The rows below fall into families. The same turns and mirrors carry the whole set onto itself and the rows of a family onto each other. For each named row, which other rows are in its family? Write them in the order they are listed.
These 40 rows form 5 families of 8 rows each.
Pas: [-0.04  0.58 -1.41 -2.21 -4.67  2.04  0.20 -3.23 -1.01  1.51  0.88 -0.41
 -2.80 -0.40  1.87  1.49 -0.63  0.37 -1.43  0.03  2.98 -0.02 -0.49  0.97
  0.42  2.42  0.79 -1.99 -1.64 -0.25  0.62  1.23]
peme: [ 2.89  0.84  0.15  1.05  0.04  0.74  1.67  1.14 -3.95  0.78 -1.41 -1.37
  0.38 -0.43  0.74 -1.32 -0.29  3.18 -2.59  0.29  4.10 -0.14 -0.93 -0.05
  0.88  4.14  2.04 -1.08 -3.25  0.33 -1.01  1.42]
Fam: [ 1.87 -0.03  0.71 -0.73 -0.82 -1.02 -0.90  1.02  2.67  0.57  0.75  0.97
 -0.49 -0.67  1.07  1.85 -0.19 -2.84  2.71  1.77 -1.57 -2.32  1.17 -1.66
  0.98 -3.97 -2.45 -0.13  0.74 -0.31  0.41 -1.12]
dulep: [-0.27 -0.83  1.86  0.36 -0.53 -0.65 -0.42  1.53  2.35  1.26  1.02  0.47
  0.05 -1.10  0.97  2.01 -2.05 -2.40  2.68  0.76 -2.20 -1.28  2.31 -0.77
  0.65 -4.03 -1.05  0.02 -0.26 -1.60 -0.77 -0.39]
zubi: [ 1.10 -1.55  2.07  0.08  0.12 -1.90  0.18  3.57  0.06  0.46 -0.04  2.67
  0.88 -1.23  1.68  0.70 -1.38 -2.23  1.85  1.62 -2.89 -1.79 -1.67  1.76
  1.80 -3.46  0.64 -0.16 -1.60 -0.01  0.20 -1.17]
kam: [ 1.84  1.08 -0.71 -1.07 -3.56  1.55  0.89 -3.43 -0.46  2.83  0.22 -0.25
 -2.98 -1.39  2.72  1.70 -1.14  1.55 -1.54  0.91  3.21 -0.37  0.94 -0.65
  1.00  1.47 -0.44 -1.59 -3.04 -0.94 -1.08  2.21]
lugu: [ 0.81  2.66  2.32  1.41  0.69 -2.40 -0.92  2.73  1.09 -1.18  1.13 -1.19
  0.54 -1.57  1.47  0.93  1.09 -1.93  2.93  1.14  0.44 -2.32  1.15 -0.35
  0.92  0.17 -1.75  1.29  1.48  1.28 -3.62 -0.02]
Gib: [ 1.43  2.13 -1.35  0.37 -2.77  0.77 -1.39 -0.01 -0.62  1.82 -0.59 -0.91
 -3.01 -0.62  0.45 -1.92  0.42  3.06 -1.00  1.39  5.38  0.00 -0.70 -0.93
 -2.24  2.18  0.22  0.81 -1.34 -0.06 -1.64  2.92]
Vaza: [ 1.90 -1.58  2.39  0.35  1.37 -0.13 -0.31  2.70 -0.72 -0.90 -0.02  1.33
  1.92 -0.15  2.75  2.33 -1.20 -2.84  1.55  0.81 -2.45 -2.56 -0.10  0.69
  3.46 -1.35 -0.48 -2.59 -0.63  0.04  0.30 -0.45]
Lezem: [ 1.57  0.82 -1.73 -2.48 -4.15  0.81 -0.78 -3.26  0.34  1.76  0.17  0.78
 -3.19 -0.71  2.07  0.37 -0.98  1.23 -2.80  1.23  3.38 -0.01  0.05 -1.63
  0.11  1.43  0.71 -0.48 -2.21 -0.15  1.06  1.51]
dul: [ 1.43  1.31 -1.74 -0.46 -0.78  0.67  0.96  0.96 -4.44 -0.14 -0.07 -0.94
 -0.97  0.01  0.52 -1.33  1.34  2.71 -1.52 -0.26  3.69 -0.32 -2.56  0.91
  0.26  4.87  2.46 -0.56 -1.55  0.74  0.23  1.62]
nof: [-0.06 -1.01  0.53 -0.17 -0.74 -1.70 -3.38  1.09  2.25  0.28  0.52  0.67
  0.36 -0.65  2.10  1.99 -0.29 -2.42  2.10  1.47 -1.04 -2.49  2.35 -0.25
  1.17 -3.20 -2.73  0.13  0.80 -1.43 -0.41 -0.89]
fika: [-0.94 -0.28  0.27  0.09 -0.71 -1.38 -0.31  2.25  1.96  2.07  0.60  1.60
  1.32 -2.00  2.87  1.38  0.04 -2.34  2.39  0.50 -1.27 -1.44  0.63  0.65
  0.95 -3.95 -1.30  0.18  1.13 -1.35 -1.97 -1.51]
sino: [-0.28  2.16  1.86  1.06 -0.38 -3.65 -0.32  3.44  1.28  0.81  2.37 -1.35
  0.37 -2.14  0.92  1.05  0.40 -0.45  2.56  1.57 -0.83 -2.12  2.11  0.00
  0.65 -1.10 -0.31  2.39  1.38 -0.53 -1.96 -0.70]
Mil: [ 1.88  0.77 -0.45 -2.17 -3.67  0.83 -0.19 -2.37 -0.35  1.96  1.55 -0.28
 -4.12  0.45  1.11  1.43 -0.75  1.51 -1.53  1.00  3.68  1.57 -2.55  0.50
 -0.89  1.09  0.04 -1.57 -2.65 -0.03  0.12  1.16]
Sazad: [ 1.25  1.01 -2.10 -1.29 -4.45  1.70 -1.64 -2.10 -0.21  2.87  0.46  0.63
 -2.88 -0.57  3.12  1.09 -0.88  1.85 -2.19  1.40  3.52 -0.18  0.17  0.58
  0.57  1.43  0.45 -1.03 -1.57 -1.90  0.62  2.22]
noga: [ 1.54 -1.61 -1.73 -1.09 -1.21  3.73  0.71 -1.00 -3.31  0.31 -1.30  0.66
 -1.49  1.00  0.44 -0.36 -1.02  0.78 -1.37 -0.76  2.19  0.67 -2.46  0.28
 -0.01  1.80  1.62 -3.02 -3.14 -0.35  1.49  2.02]
non: [ 2.81  0.46 -0.21 -0.67 -0.78  0.12  0.56  0.90 -3.18  0.48  0.49 -0.80
 -2.00  1.09 -0.15 -0.78  0.05  3.10 -2.39  0.77  4.00  1.59 -4.35  0.82
 -0.84  2.87  1.97 -1.04 -2.92  0.77  0.45  0.94]
bago: [ 0.26  1.36  2.32  0.68 -0.35 -3.67 -0.19  4.05  1.34  0.62  0.60  0.66
 -0.11 -1.97  0.75 -0.32  0.64 -1.41  2.82  2.17 -0.86 -1.59 -0.50  0.88
  0.10 -2.42 -0.04  2.73  0.22  1.41 -2.59 -1.24]
rez: [ 0.15  1.98 -1.29 -1.23 -2.49  1.81 -0.02 -0.79 -1.24  1.47 -0.07 -2.08
 -3.75  0.32 -0.08 -1.05  1.39  2.01 -0.06  0.33  4.47  0.85 -0.31 -1.30
 -1.45  2.52  0.43  0.22 -0.75  1.42 -1.71  1.93]
Fega: [ 1.73 -1.20 -2.03 -1.29 -1.28  2.29  0.32 -0.87 -2.68  1.92  0.21  0.08
 -0.53  0.96  1.89  1.05 -0.59  2.25 -2.66 -0.81  3.46  1.71 -3.19  0.63
  0.03  1.50  0.82 -3.51 -2.07 -1.83  1.01  0.52]
tuvus: [ 0.98 -1.53  1.61  1.21  1.14 -1.78  0.63  3.25 -0.76 -0.24  1.34  1.53
  2.85 -1.40  1.45  1.83 -2.06 -1.76  1.12  0.69 -3.07 -2.39  0.05  1.54
  2.26 -1.83  0.93 -0.72 -0.97 -2.18  1.16 -0.52]
vogun: [ 0.59  2.89 -1.08  1.21 -2.07  0.13  1.49 -0.87 -0.84  1.85 -0.48 -1.82
 -1.86  0.04  1.03 -0.91  1.06  2.14 -1.74  1.48  4.55  1.00  0.54 -1.10
 -2.23  2.71 -0.05  1.65 -1.98  0.21 -1.25  2.61]
Bog: [ 1.24  2.17 -2.45 -0.86 -1.90  0.12 -0.76 -0.82 -0.59  1.31 -0.32 -1.08
 -1.71 -1.05  0.92 -2.01  1.04  2.89 -2.21  0.25  5.58  0.10 -0.03 -2.76
 -1.41  2.80  0.47  1.01 -0.59  0.36 -0.96  1.42]
gumi: [-0.42  0.69  1.14  0.47 -0.78 -0.66 -0.61  0.90  2.17  0.10  1.06  0.77
 -0.31  0.47  3.13  2.77  0.30 -3.68  2.50  1.86 -1.94 -1.32  1.61 -0.37
  0.60 -2.87 -2.50  0.06  0.67 -0.13  0.12  0.82]
vun: [ 0.78  1.33  1.57  0.97  0.53 -3.98 -3.09  3.26  1.17 -1.05  0.80 -0.25
  0.07 -0.83  0.48  0.34  1.21 -1.25  2.27  2.36  0.05 -2.37  1.55  0.16
  0.31 -0.86 -1.66  3.06  0.93  0.50 -1.88 -0.63]
fori: [ 2.36 -1.50  0.63 -0.07  0.85 -0.92 -0.30  2.94  0.08 -0.72  0.36  1.56
  2.96  0.05  1.32  1.91 -0.89 -2.66  0.48  1.14 -2.31 -2.35 -0.06  0.82
  3.23 -1.87  0.12 -1.15  0.36 -0.92  1.96 -2.60]
dit: [ 2.27 -1.94 -0.93 -0.55 -2.31  2.92 -1.14  0.13 -2.31  1.95 -1.88  0.65
 -1.15  0.87  1.39 -0.77 -2.18  2.11 -2.47  0.87  2.75  0.01 -1.63  0.23
  0.47  0.93  1.75 -2.86 -3.58 -0.82  2.24  2.13]
zal: [ 0.80  1.81 -1.89 -0.77 -1.67  0.76 -0.16 -0.54 -1.26  2.16  1.15 -1.91
 -1.83  0.25  1.01 -0.17  1.42  2.99 -1.65 -0.30  5.62  1.76 -2.01 -0.33
 -1.69  2.38  0.05 -0.83 -0.09 -0.56 -1.71  0.53]
Gofut: [ 2.86  0.65 -1.43 -0.51 -0.48 -0.05  0.16  0.86 -3.14 -0.41 -1.22  0.37
 -0.37 -0.15  0.24 -2.48 -0.14  2.84 -3.41  0.64  3.98  0.09 -2.11 -1.00
 -0.23  3.70  2.87  0.30 -2.68  0.68  1.12  1.16]
dafe: [ 1.52 -2.54  1.59  0.33  0.76 -1.77 -2.58  2.83 -0.36 -1.37 -0.22  2.16
  1.83  0.16  1.38  1.66 -1.44 -2.48  0.92  1.72 -2.47 -2.61  0.20  1.41
  2.43 -2.13 -0.51 -0.40 -1.16 -1.09  1.59 -0.90]
pem: [ 2.17 -1.70 -2.37 -1.43 -1.54  2.14 -0.13 -1.43 -2.06  1.15 -1.50  1.44
 -0.01  0.21  1.91 -0.61 -1.64  1.49 -3.60 -0.36  3.02  0.07 -1.33 -1.34
  0.68  1.50  1.67 -2.65 -2.88 -0.97  2.29  1.25]
ras: [ 1.58 -1.19 -1.02  0.22 -1.37  2.35  2.08 -0.93 -2.69  2.37 -1.62  0.37
 -0.39  1.36  2.23  0.57 -1.11  1.32 -3.08  0.98  1.58  0.74 -0.71 -0.13
  0.61  1.25  1.22 -2.10 -4.13 -0.95  2.69  2.30]
bifif: [ 2.09  0.83 -1.31  1.07 -0.97  0.87 -0.91  1.89 -3.36  0.49 -0.96 -0.51
  0.42 -0.16  0.85 -1.94 -0.40  3.10 -3.26  0.76  4.62 -0.04 -1.83  1.42
 -0.06  4.25  2.75 -0.21 -2.06 -0.84  0.04  1.53]
Fulor: [ 1.60  2.78  0.09  0.86  0.34 -3.07 -0.65  2.65  1.80 -1.04  1.82 -0.16
  0.99 -1.59  0.42  0.72  1.61 -1.82  2.12  1.61  0.25 -2.35  0.92 -0.31
  0.52 -0.63 -1.48  2.75  2.40 -0.13 -1.75 -1.83]
san: [ 2.71 -0.12  1.35  1.62  2.51 -1.98 -0.20  5.00 -0.23 -1.78 -0.67  0.01
  2.90 -0.02 -1.23 -1.22  0.23 -1.59  1.84  0.89 -0.58 -2.00 -0.78 -0.69
  0.29 -1.20 -0.15  0.67  0.43  0.96 -0.11 -1.74]
riko: [ 1.32 -0.17  1.73  2.27  3.26 -1.92  0.39  5.63 -1.23 -0.42  0.20 -0.23
  1.95 -0.81 -0.54 -0.67  0.03  0.07  2.61  0.75 -1.51 -1.36  0.18 -0.76
  0.26 -1.62  0.57  1.46 -0.15 -0.52 -1.29 -0.12]
Vam: [ 1.35 -1.27  0.79  2.01  3.01 -2.43 -2.46  5.19 -1.37 -1.75 -0.86  0.32
  3.26 -0.04  0.25 -0.67  0.64 -0.76  1.62  0.86 -0.45 -2.44  0.02  0.26
  0.93 -0.87 -0.78  0.97  0.42 -0.46 -0.50 -0.95]
dabif: [ 0.52  0.21  2.02  2.51  2.93 -1.55  0.31  5.15 -1.20 -1.87 -0.76 -0.32
  3.00  1.37  0.90 -0.31  1.01 -1.95  1.63  1.25 -1.17 -1.10 -0.30  0.30
  0.37 -0.19  0.12  0.59  0.27  1.38  0.00  0.14]
vuzup: [ 0.12 -0.49  0.61  1.56  2.21 -2.09  0.24  5.55 -0.89  0.65 -0.44  1.02
  3.46 -1.42  1.53 -0.66  0.90 -0.86  1.95  0.29 -0.95 -1.47 -0.95  0.97
  1.11 -2.13  0.48  0.63  0.82 -0.37 -1.85 -1.82]

Same family as bago: zubi, fika, Mil, non, Fega, zal, vuzup
Same family as vogun: peme, kam, lugu, Vaza, gumi, ras, dabif
Same family as dafe: Lezem, nof, Bog, vun, Gofut, pem, Vam
Same family as Pas: dulep, dul, sino, noga, rez, tuvus, riko

The rows below fall into families. The same turns and mirrors carry the whole set onto itself and the rows of a family onto each other. For each named row, which other rows are in its family? Write them in the order they are listed.
These 16 rows form 4 families of 4 rows each.
tosa: [ 0.48  5.63 -0.99  0.93 -4.08 -0.10  0.30  0.98  5.17 -1.65  1.90 -2.33
  1.18  0.90 -5.37  0.07]
gufar: [ 0.53  2.00 -0.10  0.16 -3.15 -4.05  1.48  3.30  2.89 -0.48  2.20  3.73
  0.52  1.61 -5.41  1.22]
Zik: [-2.78  4.42 -0.82  1.34 -3.47 -1.13  0.21  0.41  5.97 -0.90 -0.85 -2.63
  0.85  3.28 -5.08  0.67]
fek: [-1.95  1.01 -2.67  0.65 -3.24  0.55  0.66 -2.38  4.21 -2.43  0.98 -1.18
  4.00  0.93 -3.12  1.72]
difi: [-1.99 -1.27 -2.65 -4.08 -3.67  1.25  1.24  0.94  5.55 -0.31  2.42 -0.51
 -0.59 -2.22 -4.43  3.67]
Viz: [-3.00 -1.85 -0.57 -3.16 -3.05  0.46  2.45  2.45  5.15  0.80  0.91 -0.86
 -2.31 -1.75 -5.22  1.91]
tagi: [-0.05  2.46  1.83 -0.76 -3.65 -3.70  1.07  3.08  4.94  1.99 -1.10  2.44
  0.90  1.18 -5.70  1.18]
basot: [-3.95 -0.48 -3.51 -0.41 -1.18 -0.38  1.56 -2.02  4.35 -2.59  1.02 -1.05
  1.71 -0.06 -3.70  2.51]
bulus: [-2.86  1.16 -0.02 -0.59 -2.94 -4.11  1.53  4.20  4.35  1.49 -0.32  2.62
  0.23  2.18 -6.06  1.42]
rupos: [-1.34 -1.64 -0.19 -3.62 -3.50 -1.19  1.29  1.93  5.69  0.94  1.66  1.43
 -1.61 -2.84 -5.23  3.57]
nar: [-0.91  5.42 -0.17  0.28 -3.42 -1.14 -1.29  1.58  5.64  0.31 -0.09  0.15
  1.64  3.23 -6.36  0.99]
popo: [-0.81  0.53 -4.39 -0.66 -2.58 -0.99  2.47 -0.41  2.89 -3.22  2.53  0.25
  2.68 -1.32 -2.71  2.16]
Zizo: [-0.32 -0.59  1.19 -2.52 -3.73 -2.70  2.02  3.58  4.09  1.99  0.61  3.18
 -0.15  1.53 -5.11  2.03]
gavi: [-2.18 -0.67 -2.58 -0.52 -3.72  0.60  0.80 -2.65  4.76 -2.47  0.90 -0.90
  1.31 -1.76 -2.52  3.23]
mor: [-1.47  5.38 -1.69  1.16 -3.61 -1.04 -1.04 -0.65  5.59 -1.34 -1.35 -0.63
  2.54  1.49 -4.45  1.53]
kuz: [ 0.36  0.64 -1.25 -3.21 -4.68  0.51  2.15  3.11  4.38 -0.44  2.55 -0.27
 -3.10 -1.90 -4.38  2.19]

Same family as tagi: rupos, gavi, mor
Same family as basot: Zik, Viz, bulus
Same family as difi: fek, nar, Zizo

